In the data rows, zero lies at 7.5, halfway between 7 and 8.
Here are some points:
array([6, 9, 4, 8, 12, 8, 3, 1, 15, 6, 11, 2, 6, 5, 2, 13])
array([5, 8, 2, 3, 11, 8, 7, 5, 10, 4, 5, 3, 4, 6, 7, 10])
array([9, 10, 8, 5, 12, 6, 3, 5, 10, 6, 7, 6, 8, 8, 6, 11])
array([6, 8, 7, 7, 7, 7, 10, 9, 3, 8, 5, 8, 8, 8, 9, 5])
array([6, 4, 2, 6, 8, 9, 3, 2, 14, 6, 8, 6, 4, 6, 3, 10])
array([1, 4, 0, 2, 10, 9, 4, 2, 15, 6, 7, 1, 0, 3, 0, 10])
array([11, 11, 13, 9, 8, 8, 10, 10, 2, 10, 11, 13, 11, 11, 10, 9])
array([6, 6, 10, 9, 7, 6, 9, 8, 7, 7, 11, 8, 7, 6, 7, 6])
array([7, 9, 9, 9, 8, 6, 9, 8, 9, 10, 10, 5, 7, 7, 6, 9])
array([6, 10, 4, 6, 9, 9, 5, 6, 13, 6, 8, 6, 8, 4, 6, 9])
array([4, 2, 0, 6, 4, 10, 6, 4, 14, 5, 8, 6, 2, 5, 2, 6])
array([6, 7, 0, 5, 9, 8, 2, 2, 15, 4, 6, 0, 1, 2, 1, 12])
array([11, 8, 14, 13, 4, 7, 9, 14, 2, 12, 7, 11, 12, 8, 12, 4])
array([10, 7, 15, 13, 4, 6, 10, 14, 0, 10, 12, 14, 13, 8, 13, 2])
array([3, 0, 0, 7, 5, 8, 5, 4, 15, 6, 8, 2, 1, 2, 0, 5])
array([5, 9, 0, 4, 8, 11, 7, 6, 12, 5, 3, 4, 5, 8, 6, 9])
array([8, 7, 12, 9, 6, 9, 7, 10, 2, 7, 8, 10, 9, 6, 10, 6])
array([9, 5, 11, 8, 6, 7, 7, 8, 3, 6, 7, 11, 9, 9, 8, 7])
array([9, 8, 6, 6, 9, 8, 7, 7, 8, 7, 9, 8, 8, 8, 5, 10])
array([5, 9, 6, 6, 10, 8, 6, 6, 14, 5, 7, 4, 5, 4, 4, 9])
array([9, 6, 8, 7, 7, 9, 4, 4, 9, 8, 9, 8, 7, 6, 5, 8])
array([5, 3, 2, 5, 4, 8, 9, 7, 10, 5, 5, 5, 3, 7, 5, 7])
array([10, 12, 11, 8, 11, 8, 7, 8, 10, 8, 9, 7, 11, 9, 9, 11])
Here are 12 more points, each followed by its number:
array([4, 5, 0, 4, 7, 10, 5, 3, 15, 4, 6, 3, 2, 4, 4, 8]) 0
array([8, 9, 8, 8, 10, 7, 7, 7, 10, 7, 4, 4, 8, 9, 6, 9]) 1
array([8, 10, 6, 8, 14, 7, 6, 5, 15, 6, 7, 3, 8, 7, 6, 10]) 2
array([8, 4, 10, 9, 4, 6, 7, 8, 5, 9, 8, 8, 8, 8, 7, 5]) 3
array([5, 2, 5, 8, 8, 6, 4, 4, 12, 7, 5, 5, 4, 5, 3, 8]) 4
array([12, 11, 15, 11, 8, 6, 10, 13, 0, 13, 6, 11, 14, 10, 13, 5]) 5
array([7, 10, 6, 7, 7, 9, 8, 10, 9, 8, 3, 5, 7, 8, 8, 7]) 6
array([8, 7, 13, 12, 9, 8, 5, 6, 12, 8, 11, 8, 8, 5, 6, 9]) 7
array([9, 12, 9, 6, 9, 7, 7, 8, 6, 7, 5, 5, 8, 10, 11, 10]) 8
array([9, 7, 7, 7, 6, 8, 4, 7, 7, 7, 3, 6, 7, 6, 9, 8]) 9
array([10, 8, 12, 9, 5, 8, 10, 10, 0, 9, 9, 13, 11, 9, 12, 6]) 10
array([4, 3, 5, 6, 5, 8, 6, 6, 8, 6, 5, 6, 4, 5, 6, 7]) 11
Which of these numbered points is nearest to each point below by angle, seen from the average point of the first points? Its number follows each.
array([3, 6, 0, 3, 9, 8, 4, 1, 15, 3, 7, 1, 2, 4, 1, 9]) > 0
array([4, 2, 7, 8, 3, 8, 6, 8, 10, 6, 7, 8, 5, 4, 5, 5]) > 11
array([8, 7, 11, 7, 8, 8, 6, 5, 8, 6, 12, 8, 7, 5, 6, 9]) > 7
array([4, 9, 0, 3, 10, 8, 6, 6, 14, 4, 5, 3, 4, 6, 6, 10]) > 0
array([4, 8, 1, 3, 12, 9, 5, 4, 15, 5, 6, 0, 3, 2, 5, 11]) > 0
array([9, 8, 8, 7, 8, 8, 11, 7, 6, 8, 11, 9, 8, 8, 7, 9]) > 10
array([8, 4, 8, 11, 4, 6, 9, 6, 10, 9, 8, 7, 9, 10, 5, 7]) > 3
Here are 12 other points, each followed by its number:
array([4, 5, 0, 2, 9, 7, 5, 0, 15, 4, 8, 2, 0, 3, 3, 10]) 0
array([6, 7, 0, 4, 12, 6, 5, 2, 15, 5, 8, 4, 3, 6, 2, 9]) 1
array([9, 9, 10, 9, 4, 8, 12, 14, 0, 8, 8, 14, 11, 10, 14, 4]) 2
array([7, 10, 6, 7, 10, 8, 7, 7, 9, 8, 4, 6, 8, 9, 7, 8]) 3
array([6, 5, 6, 8, 6, 9, 9, 7, 9, 7, 8, 7, 6, 5, 6, 8]) 4
array([6, 4, 0, 5, 9, 10, 1, 0, 15, 5, 9, 2, 3, 5, 0, 11]) 5
array([5, 5, 3, 3, 7, 9, 4, 6, 10, 2, 5, 8, 3, 4, 7, 7]) 6
array([5, 9, 1, 6, 13, 6, 4, 3, 15, 5, 9, 0, 4, 2, 3, 11]) 7
array([9, 9, 10, 9, 10, 7, 6, 5, 13, 8, 11, 8, 8, 8, 6, 13]) 8
array([9, 10, 10, 9, 10, 7, 8, 7, 8, 10, 9, 8, 10, 9, 7, 10]) 9
array([10, 6, 9, 8, 6, 8, 7, 8, 2, 9, 8, 11, 10, 9, 8, 6]) 10
array([9, 9, 12, 10, 8, 8, 10, 11, 5, 9, 6, 9, 10, 9, 9, 7]) 11
Which of these numbered points is nearest to each point below by angle, seen from the average point of the first points? Its number follows each.
array([7, 7, 2, 6, 9, 7, 6, 3, 13, 5, 10, 6, 6, 6, 5, 10]) > 1
array([6, 5, 6, 8, 4, 7, 5, 7, 10, 8, 10, 8, 6, 7, 6, 6]) > 4
array([7, 8, 7, 5, 10, 7, 7, 7, 11, 7, 10, 7, 7, 7, 7, 9]) > 8
array([4, 4, 5, 8, 7, 6, 7, 6, 10, 6, 10, 6, 5, 5, 4, 6]) > 4
array([6, 3, 3, 8, 8, 8, 3, 2, 15, 4, 9, 7, 4, 6, 2, 10]) > 5
array([9, 8, 6, 7, 7, 8, 6, 6, 9, 7, 8, 9, 8, 10, 8, 7]) > 10
array([8, 9, 4, 5, 9, 7, 10, 8, 8, 6, 5, 5, 7, 9, 8, 8]) > 3
